128 stands for zero in the data rows.
Here are some points, one per row:
[117 144 113 111 196 203 112 148 192 165 185 133 171  73  46 105 186 156
 210  85  88 137 118 103 148 150 174  61  53 168 168 139 131 176  34 140
 137 135 196 171 146  97  86 132 184 116 207 134  57 140 112  67 141 177
 197 121 113 186 125 150 182 152  85 121]
[139 121 114 122 157  52 134 118 108 105 173 247 163  84 142 164  90  79
 202 109  87 130 183 156 109 137 159 114 184  93 113  92 109 136 148 142
 107  76 168 173  52 163 137 165 128  38  97 150  56 180 136 146 102 157
 123 172 144  60 103  86 118  99 148 152]
[111 118  62  72 141 108 128  45  83 143 134  56  91  74  63 125 101  81
 144 154  73  96 117 169  80 111  61 188 103  94 111 177  84 140  79 169
 158 103 122 198 135 184 217 156  98 208  38 139 196  79 102 118 134 195
 175 163 100 131  65 152 143  68  76 146]
[ 44 182 102 181 116 161 158 138  41 147  93 172 175 127 133 141  78 154
 133 148 153 158  69 112 161 162 197 155  91 135  47 181 145 117 179 125
  32 159 127 109 145 160 176 160 115 183 174 158  88 156  34 162 197 129
 193 140  93 116  86 146 192 158 201 171]
[155  87 141 126 123 184 180  71 120 163  31 135  30 157  79  69 169 179
 104  83 118 134 137 134 170 139 107  92 154  98 131 129  46 118 125 102
  86 121 102 118 101 172 155 122 176 149 135 162  85 115 184 103 112 187
  65 103  93  44 160  86 183 191 168 114]
[128 185 149  95 196  62  83 112 127 122 204  95  99 172  65 117 149  33
  76 117 152 130 186 140 162 220  76 166 132  54 107 146 155  71 169 180
 132 182  93 138 146  67 121 157 175 129 178 138 133 212 109 116 143  80
 119 126 151  94 197 171 124 212  86 185]
[189  86 112 150 182 106 174 200 194 177  67 153  55  94 147 156 139  73
 157 150 169 190  66 109 137  45 186 172 160  75  84 193 162  84 106 125
 164 119 107 139 124  93 122  98  64  94 106 151 145 157 125 112 180 150
 124 112 161 113 117 163 123 177  71 110]
[118 165  49  76 124  95 218 197  81 120 111  86 133 199 145 126 150 156
 110 171  55 176 132  93 124 166  97 137 102 138 150 131  78 108  58  56
 157  80 169  75 108 201 111 121  70 129 198  61 140 195 130 106 115 108
 128 152 121 120 155  87  91 122 137 126]
[187  98 183 116  94  74 186 164 119  47 136 156 158 153 120 164 175 135
 106  88 185  61 124 169 165 158 201  97 128 122  85  91 103  81  87 162
 117  96 165 158 209 122 120 111 125 144 167 122 186 118 142 213 143 198
 131  98 120 105  99 189 120  86  85 143]
[ 60  91 120 151 172 150 118 121 134 133  60 127 120 167 165 172 160  81
 130 158 116  81 126 188 159 137 102  84 144 129 150 170 109  43  56 173
 127  86  65 144 118  66  98 186 146  71 109 108  94  66  67 144 160  95
  73  97 142 187  80 105  85  71 159 194]
[158 170 128 163 191 117 127 117 160 161 146 191 166  78  94 131 167 156
 145 122 116  38 112 149 180  62 145 235 115 152 123 122 112  71 161 107
  99 161 141 122  67 106  69 119 135 197 185 124 162  93 144 122 142  73
  88 192  84 116 176  83 106  39  77 156]
[150 189 197 159 196  67  77 142  59 116 116  85 177 127 153  88 136 144
 209 168 185 229 105 179 139  55  54 111 111 153 201 131 127  51 143 184
 149 164 205 134 184 159  97 130 141 128 122 169 151  90 154 162 112 127
 140 132 186 110  97  69 169 138 137  68]
[139  95 209  84  37  96 102  26  95 123 179  91  86  84 140 117  90 190
 146 201 123  80  97 180 169  70 137 170 179 108 133 162 171 124 124 113
 195 122 166 123 139 151 116  61 130  41 187  84  99 138 125  78 128  83
 147  83 102  96 136 178 158 113 171 209]
[ 96  91 151 170  94  57 175 185 132 162 184 163 114 160 128 122 127 127
 178  96  90 167 132  39 187  85  94 137 194 105 146 162 136 158 178 113
 134  53 171 185 208  97 155 190 194 169  95 134 142  84 128 125 121 111
 105 121 110 175 185 194 120  91 167 151]
[ 86 141 109 130 166 193 141 113 170 119  76  81 187 166 128  90 127 173
 172 116  79 131 163 128  91 158 153 202 138  93  77 116 158 145 217 174
 164  47  85 164 135  50 148 103  91  54 198 153 196  87 171 182  77 128
 181 179 163 104 107 142 140 134 194 142]
[ 78 105 101 160  98 134 124 178 113  76 167 167  52 105 154  65  83 121
 129 234 140  51 121 144 101  76 168 122  42  40 164 109  63 118 139 106
 134 164 102 181 137  85 134 180 115 129 163 134  81 136 129 175  52 125
 135 160 113 124 146 137  89 132 158  70]
[  5 208 140 133 101 137  90 137 173 168 123 154  87  93 170 134 131 177
 114 125 167 110 188 167 188 167 159 164 159 207 133 183 131 165  70 119
 188 153 153 134 125 167 188 158 143 132  98 134 158 184 228 192 158 142
  98 163 217 159 172 160 135 154 111 105]
[151 167  43  25 108 156 136 126 129 200 158 156 176 220 131  68 115 193
  94 124 142 118 125 109 166 114 151 101 180  98 150 124 168 146  80 110
 113 221  84 133 169 118  84 117 154 117  40 143 200 133 105 107 127 134
 101 127 144 128  44 100 158 127 136 160]
[149 143  88 175 147  96 195 149 110  79 117  50 171  52  88 179 186 153
  69 107 144  93 106 147  75  81 114 114 146  84 108 117 172 127 115  82
 110 100  71 122 134 162  59 163 190  84  58 169  99 166 182 155 151  53
 120 160 131 150  96 189 191 112 144 111]
[114 173 177 224  72  80  81 167 238 141 101 108 182 101 153  95 205 165
 140 143  99 115 162 106  56 175  96  89 138  67  81 106 139 140 110  76
 147 169 145 140  92 153 161  79 119 167  96 122 130 148  52 127 112 145
  99  66 102 163 116  61 118 176 104 160]
[ 70 132 115 110 107 152 231 105  90 227 116  77 155 104 160 166 115 106
  83 129 168 141 133 120 146 149 134  96 143 137 106  55  92 142 191 162
 157 140 146 158 132 109  79  71  99 175  96  68  30 108 171 108  80 151
 163 119 142 150 133 103  79 165  79 130]
[208 145 178  55  97 130  79 152 170 138  76  95 157  81 180  78  60 136
  82  59 148  91 146  57 128 101  78 125  99  96 131 111  62  73  97 125
  52 104 175  80 106  39 212 148  82 101 100  75  63 120 163 109 128  63
 146 145 133 120 105 146 140 105 147 111]
[177 138   0 189 119 200  99 176 183 133 126 102 155 140 125 174 112  79
 162 170 128  67 174 142 103  93 164  92 113 144 179 114 140  87 197 186
 133 116 201  86 157 173 193 107 137 129 144 154 147 117 178 104 159 107
  86  81 156  88 162 164 111 108 155 190]
[ 84 111 190  80 112 144 213  18 129  96 145 142 153 167 169  98 168  81
 148  82 171 128 138  70  67  80 203 115 106  81 204  85 135 104 128 140
 148 129 154  88  65 144 191 120 157 136 121 142 175 156 140  98 187  91
 207 104 120 165 198  92  83 114 156  90]
[118  62  91 200  68  86 145  90 168 134 137 185 199 126 108 193 122 139
  58 150 177 142 138 135 143 135  98  99 105 132 173 180 163 141  74 137
 115  95 106 140 119  95 129 178  96  86 143 150 183  48 102  94  76  73
 146 172 126  37 167 137 158 169  71  89]
[148 115  87 131 196  75 158 131  67  98 151 136  96  84 174  70 129  97
 178  94 111  87 108 127 110 189 142 119 121 177  42 127 172 200  98 123
 109 178 109  84 186 121 158 124 118  77 110 127 139  29 199  81 107  54
 155  34  76 104 145  74  68 160 162  87]
[241   0 123 116 114 123  80 151 115 151  61 169 164 188  70 150 154 170
 114 148 170 109  75 158 129 192 102 142 135 143 111 180 174 176 152 172
 194 169 158 147 128 141 140 152 118 185 126 158  89 204 153 155 127 118
 155 182 142 220 137  86 101 144 180 127]
[ 83  82 175 166  99 134  89 145 143 196 238 110 104 152  20 101  65 109
 132  66 122 170 103 133  94 136 141  88 113 138  95 137 101  90 133 124
 115 138  84  22 126 201 117 101  78  87 115  80 123 101 155 173 101 140
 116 169 112 182 124  80 106 116 125 126]
[185 166 181 219 146 194 154 142  64 114 143 102  87 188 157 138  40 174
 116 123  77 156 135 144 108 162 167 186  85 167 161 168 104 174  87 181
 117 103 140 108  66  74 118  82 150 132  35 156 108 182  93 159  54 142
 124  93  73 122 170 144 121 109  80 150]
[116  56 124  86 112  79 125 169 120 106 126  76  67 100 183 176  98  92
 126  91 108 187 230 174  80 129 135 104 129 148 217 188 143 162 138  70
  43 192 137 173  90  97  85  73 111 176 194 155 135  93 166 160 143 149
 178 172  76 145 133 130 128 117 174 179]
[127  72 149 102 126 122 213  77 149 116 173  75  90  91 155 122  93 203
 134 127  60 113 129 105  98 163 108  91 119 210 121 112 180  70 196 125
  67 156 137 105 115 123 137 181  84 158 146 157 132 181  75  84 100 170
  72  89 200 149  86 131 100 141 109  76]
[175 132 121 133 182 117 131  62 197  98  82  61 184 136 155 100  24  81
 149  98 174 138 107 148 177 112 124  96 109 190  80  82 116 205 112  69
 135 130  55 158 161 152 123  85 193 138 141  69 177 169  75 110 146 152
  57 166 118 145 153 123  92 142 165 100]
[208 161 204  56 134 193 146 160 171  99 188 130 125  84 209 123 204  63
  44 180 110 152 105 114 159 121 135 119 134 167 127 165 134 170 164 159
 194 110  92 100 133 155 151 151 148 122 133 183 112  60  74 187 125 137
 112 189 147 105 142  98 180 103 151 160]
[104 157 197  83  55 225 113 199 147 102  99 188 113 175 124 177 110 141
 174 143 131 158 108 205  64 130  54 169 139 146 105  67 108 175 122 133
  63 178 134 150 130 192  79 194 111 105  92 136 146 110 111  85 157 125
 122 166 125 127 169 186  67 164  86 151]
[160 100  65 166 173 133  99  63 138 148 115 179 123 130 138  81 120 150
  99 197 156 183 161  54  83 146  88 199 204 162 140  37 116 143  94 169
 153 142 126  57  94 148  89 176 168 153 163  56 111 102 103 213 165 159
 118  76  96 165  77 221 152 147 108  88]
[  0  24  95  70 161 146  62 170 136  52 103 132 120  97  93 107 120 120
  97 102 131 116  86 102 144 124  95 115 133 121 112  67 187 120 126  97
 166  86 168  76 133  78  98  36 160 155  65 116 130 127  70 138 164 110
 108 118 165  37 142  89 176  88  96 107]
[130 216 121  54 134 124  14  87  72 177  93  88  87 176 132 174 112 132
 122  94 142  77  89  74  52 115 175  52 146 115 105 150 142 143 166  94
 122  79 129 143 103 152  73 146  98 133 174 140 127 110  94 158  90 137
  87  97  87 131 173 118 126 144  72  58]
[180 187  62 182   0 153  89  55  70  43  60 162  67 106 100  79 176  70
 124  58 104 184 168  76 181 137 107 146  67 135 120 134 130 129 161  99
 152 141 104 129 170 131  64  99 111  80 122 114 107 122 114  98 146 124
 134 127 185 177  93 100 101  81  64 125]
[168 155 187 180 158 176  86 175  85 104 185 132 134 161 117 208 144 130
 143 175 159 126 157 157 143 154 136 135 203 106 170  92 130 139 171  34
 126  89  67 113 151 101 189 115 145 153 139  37 162 125 144  22 162 166
 195  80 177 141  99  64 202  92 135  48]
[ 63 153 168 119 123  85  56 139 129 121 139 175 146 149 102 179 191 120
  66 134  89 169  63 104 142  83 105 122  65 194 159  88  95 159 138 161
 110 131  62 140  78 121 142  72  63 161 110 154 129 180 182  72  95 155
  96  75  72 125  51 186  82 159 189 132]
These points spread out most along one direction. How far along it is each point below, from 0 to 99? The average is 50, and the first point in the table lies past the average. One standard deviation of the points above along it is 16.
[168 155 187 180 158 176  86 175  85 104 185 132 134 161 117 208 144 130
 143 175 159 126 157 157 143 154 136 135 203 106 170  92 130 139 171  34
 126  89  67 113 151 101 189 115 145 153 139  37 162 125 144  22 162 166
 195  80 177 141  99  64 202  92 135  48] --> 49
[ 83  82 175 166  99 134  89 145 143 196 238 110 104 152  20 101  65 109
 132  66 122 170 103 133  94 136 141  88 113 138  95 137 101  90 133 124
 115 138  84  22 126 201 117 101  78  87 115  80 123 101 155 173 101 140
 116 169 112 182 124  80 106 116 125 126] --> 73
[ 60  91 120 151 172 150 118 121 134 133  60 127 120 167 165 172 160  81
 130 158 116  81 126 188 159 137 102  84 144 129 150 170 109  43  56 173
 127  86  65 144 118  66  98 186 146  71 109 108  94  66  67 144 160  95
  73  97 142 187  80 105  85  71 159 194] --> 31
[111 118  62  72 141 108 128  45  83 143 134  56  91  74  63 125 101  81
 144 154  73  96 117 169  80 111  61 188 103  94 111 177  84 140  79 169
 158 103 122 198 135 184 217 156  98 208  38 139 196  79 102 118 134 195
 175 163 100 131  65 152 143  68  76 146] --> 46
[139 121 114 122 157  52 134 118 108 105 173 247 163  84 142 164  90  79
 202 109  87 130 183 156 109 137 159 114 184  93 113  92 109 136 148 142
 107  76 168 173  52 163 137 165 128  38  97 150  56 180 136 146 102 157
 123 172 144  60 103  86 118  99 148 152] --> 33
[208 161 204  56 134 193 146 160 171  99 188 130 125  84 209 123 204  63
  44 180 110 152 105 114 159 121 135 119 134 167 127 165 134 170 164 159
 194 110  92 100 133 155 151 151 148 122 133 183 112  60  74 187 125 137
 112 189 147 105 142  98 180 103 151 160] --> 30
[189  86 112 150 182 106 174 200 194 177  67 153  55  94 147 156 139  73
 157 150 169 190  66 109 137  45 186 172 160  75  84 193 162  84 106 125
 164 119 107 139 124  93 122  98  64  94 106 151 145 157 125 112 180 150
 124 112 161 113 117 163 123 177  71 110] --> 30
[116  56 124  86 112  79 125 169 120 106 126  76  67 100 183 176  98  92
 126  91 108 187 230 174  80 129 135 104 129 148 217 188 143 162 138  70
  43 192 137 173  90  97  85  73 111 176 194 155 135  93 166 160 143 149
 178 172  76 145 133 130 128 117 174 179] --> 50
[ 70 132 115 110 107 152 231 105  90 227 116  77 155 104 160 166 115 106
  83 129 168 141 133 120 146 149 134  96 143 137 106  55  92 142 191 162
 157 140 146 158 132 109  79  71  99 175  96  68  30 108 171 108  80 151
 163 119 142 150 133 103  79 165  79 130] --> 74
[150 189 197 159 196  67  77 142  59 116 116  85 177 127 153  88 136 144
 209 168 185 229 105 179 139  55  54 111 111 153 201 131 127  51 143 184
 149 164 205 134 184 159  97 130 141 128 122 169 151  90 154 162 112 127
 140 132 186 110  97  69 169 138 137  68] --> 36
[118 165  49  76 124  95 218 197  81 120 111  86 133 199 145 126 150 156
 110 171  55 176 132  93 124 166  97 137 102 138 150 131  78 108  58  56
 157  80 169  75 108 201 111 121  70 129 198  61 140 195 130 106 115 108
 128 152 121 120 155  87  91 122 137 126] --> 73
[  0  24  95  70 161 146  62 170 136  52 103 132 120  97  93 107 120 120
  97 102 131 116  86 102 144 124  95 115 133 121 112  67 187 120 126  97
 166  86 168  76 133  78  98  36 160 155  65 116 130 127  70 138 164 110
 108 118 165  37 142  89 176  88  96 107] --> 47
[185 166 181 219 146 194 154 142  64 114 143 102  87 188 157 138  40 174
 116 123  77 156 135 144 108 162 167 186  85 167 161 168 104 174  87 181
 117 103 140 108  66  74 118  82 150 132  35 156 108 182  93 159  54 142
 124  93  73 122 170 144 121 109  80 150] --> 66
[208 145 178  55  97 130  79 152 170 138  76  95 157  81 180  78  60 136
  82  59 148  91 146  57 128 101  78 125  99  96 131 111  62  73  97 125
  52 104 175  80 106  39 212 148  82 101 100  75  63 120 163 109 128  63
 146 145 133 120 105 146 140 105 147 111] --> 55
